[[ 72  43  92  78   8]
 [-36  79 -82  58  34]]
->
[[  8  34]
 [ 78  58]
 [ 92 -82]
 [ 43  79]
 [ 72 -36]]

[[ 34  67  33  27 -31   7   8  63  44 -28]
 [ 13 -15 -41 -26  23  22  39   7 -47  46]
 [  0  45  48   8  58  12  16   4 -20 -14]
 [ 27  45  44   2  -3  83  13  30  37 -12]
 [-20   5  42  17  -9  26 -25 -49 -35  51]
 [ 15  73  42  27   4  40  13  35  22 -21]
 [ 17  47  30  17  -2  36   0  24  18 -12]
 [-15  25   0  42 -36 -14 -13   1  18  -9]
 [ 66  34  14   2  12  -6  64  25 -31  64]]
->
[[-28  46 -14 -12  51 -21 -12  -9  64]
 [ 44 -47 -20  37 -35  22  18  18 -31]
 [ 63   7   4  30 -49  35  24   1  25]
 [  8  39  16  13 -25  13   0 -13  64]
 [  7  22  12  83  26  40  36 -14  -6]
 [-31  23  58  -3  -9   4  -2 -36  12]
 [ 27 -26   8   2  17  27  17  42   2]
 [ 33 -41  48  44  42  42  30   0  14]
 [ 67 -15  45  45   5  73  47  25  34]
 [ 34  13   0  27 -20  15  17 -15  66]]

[[  4  -5 -51  53 -74  31  10   6   9  48  29  31   1  25  19]
 [ -6 -32  -5 -46  64 -13  19 -18  26 -41   4   9   9 -38 -18]
 [ 15 -32  -9 -56  -3   4 -23 -19 -10  12  59 -23 -74 -76  95]]
->
[[ 19 -18  95]
 [ 25 -38 -76]
 [  1   9 -74]
 [ 31   9 -23]
 [ 29   4  59]
 [ 48 -41  12]
 [  9  26 -10]
 [  6 -18 -19]
 [ 10  19 -23]
 [ 31 -13   4]
 [-74  64  -3]
 [ 53 -46 -56]
 [-51  -5  -9]
 [ -5 -32 -32]
 [  4  -6  15]]

[[ -1  -5]
 [-14 -11]
 [  0  -1]
 [-67  46]
 [ -1  -1]
 [ 37 -82]
 [-10  43]
 [ 16  14]
 [  0   0]]
->
[[ -5 -11  -1  46  -1 -82  43  14   0]
 [ -1 -14   0 -67  -1  37 -10  16   0]]

[[ 44 -48]
 [-11 -15]
 [  7 -39]
 [  2 -39]
 [  3 -63]
 [  5 -55]
 [ 54 -51]
 [  0 -72]]
->
[[-48 -15 -39 -39 -63 -55 -51 -72]
 [ 44 -11   7   2   3   5  54   0]]

[[  0 -74  32 -51 -14  28]
 [ 36   7  31 -67 -23 -31]
 [-25  -9 -39  69  27  40]
 [ -5 -36   4  -4   1  24]
 [-17 -88  17 -18  -1  51]
 [-12 -30  -9  19   9  31]
 [ 34  51   3 -23  -9 -39]
 [  3 -49  21 -34 -10  19]]
->
[[ 28 -31  40  24  51  31 -39  19]
 [-14 -23  27   1  -1   9  -9 -10]
 [-51 -67  69  -4 -18  19 -23 -34]
 [ 32  31 -39   4  17  -9   3  21]
 [-74   7  -9 -36 -88 -30  51 -49]
 [  0  36 -25  -5 -17 -12  34   3]]

[[  22    0    5   50    0    2  -55  -38    5 -100  -27  -75   43  -38]
 [   5    3    4   -1    1  -69   98    2   -2  -41   55  -77  -24   77]]
->
[[ -38   77]
 [  43  -24]
 [ -75  -77]
 [ -27   55]
 [-100  -41]
 [   5   -2]
 [ -38    2]
 [ -55   98]
 [   2  -69]
 [   0    1]
 [  50   -1]
 [   5    4]
 [   0    3]
 [  22    5]]
---
[[  0  22]
 [  1   1]
 [ -6  72]
 [  8 -70]
 [ -9  72]]
->
[[ 0 22]
 [ 1  1]
 [-6 72]]

[[-49  -4 -43]
 [-32 -40 -92]
 [-28  -3 -29]]
->
[[-49  -4]
 [-32 -40]
 [-28  -3]]

[[-29 -29  76]
 [-47  48 -62]
 [ 63  49 -72]
 [-59  65  16]]
->
[[-29 -29]
 [-47  48]
 [ 63  49]]

[[ 81   1  15  -1]
 [ 67  39  55  -8]
 [ 93  34  50 -13]]
->
[[81  1]
 [67 39]
 [93 34]]

[[-13  85]
 [  0  19]
 [ 28 -50]
 [-21 -54]
 [ 62  24]]
->
[[-13  85]
 [  0  19]
 [ 28 -50]]

[[ 27   9 -28 -21  79]
 [-13  32 -37 -15 -26]
 [ -4 -12 -45 -11 -14]
 [-42   0  33  15 -50]]
->
[[ 27   9]
 [-13  32]
 [ -4 -12]]

[[ 13 -33]
 [  5 -90]
 [ -1  43]
 [-42 -24]]
->
[[ 13 -33]
 [  5 -90]
 [ -1  43]]

[[ 19  12 -31]
 [ -8 -10  74]
 [ 13  22 -20]]
->
[[ 19  12]
 [ -8 -10]
 [ 13  22]]
---
[[-10 -86 -67]
 [-22 -89   2]
 [ 47 -52  -5]]
->
[[-22 -89   2]
 [ 47 -52  -5]]

[[-53 -69  23 -38  -7]
 [-48 -38 -19 -54 -11]
 [-64 -78  43 -36  -3]]
->
[[-48 -38 -19]
 [-64 -78  43]]

[[-51 -31   9  12  51]
 [ 76  37  95  27 -54]
 [-21   9  12  20  37]
 [  9 -38 -57   3  12]]
->
[[ 76  37  95]
 [-21   9  12]]

[[-55  47  41  -7 -86]
 [-55 -53 -29 -62 -85]
 [-73  21  68 -37  81]]
->
[[-55 -53 -29]
 [-73  21  68]]

[[ 61   5  -7 -63  17]
 [-73   4   7  71 -10]
 [ -5  25  -9 -14  80]]
->
[[-73   4   7]
 [ -5  25  -9]]

[[  0  -1   1   0   1]
 [  9   5 -39 -38  15]
 [ 33 -56  73 -33 -37]
 [ -2   0 -21  17  10]
 [ -1   0   0  -1  -1]]
->
[[  9   5 -39]
 [ 33 -56  73]]

[[  0  68  14]
 [-15  19  42]
 [ 12 -97   8]
 [-26  78   4]
 [ 10 -99  29]]
->
[[-15  19  42]
 [ 12 -97   8]]
---
[[ 49   5  22   5]
 [ 13  18  18  22]
 [-78   9 -30  37]
 [ 62 -22  18  -6]]
->
[[49  5]
 [13 18]]

[[-41  42 -84 -57]
 [-30  -2 -65  36]
 [-75   8 -58   8]
 [ 94 -42  24 -80]
 [-29   2 -68  45]]
->
[[-41  42]
 [-30  -2]]

[[  0  -1   4   3   0]
 [  8 -49  54  99  -5]]
->
[[  0  -1]
 [  8 -49]]

[[ 48  60 -17]
 [ 28  44 -31]
 [ 31  65 -55]
 [-82 -91  39]
 [ 67  59 -42]]
->
[[48 60]
 [28 44]]

[[-36  18  85  52]
 [-30  36  34  11]]
->
[[-36  18]
 [-30  36]]

[[ 80 -95  -9]
 [ 58 -52 -67]]
->
[[ 80 -95]
 [ 58 -52]]
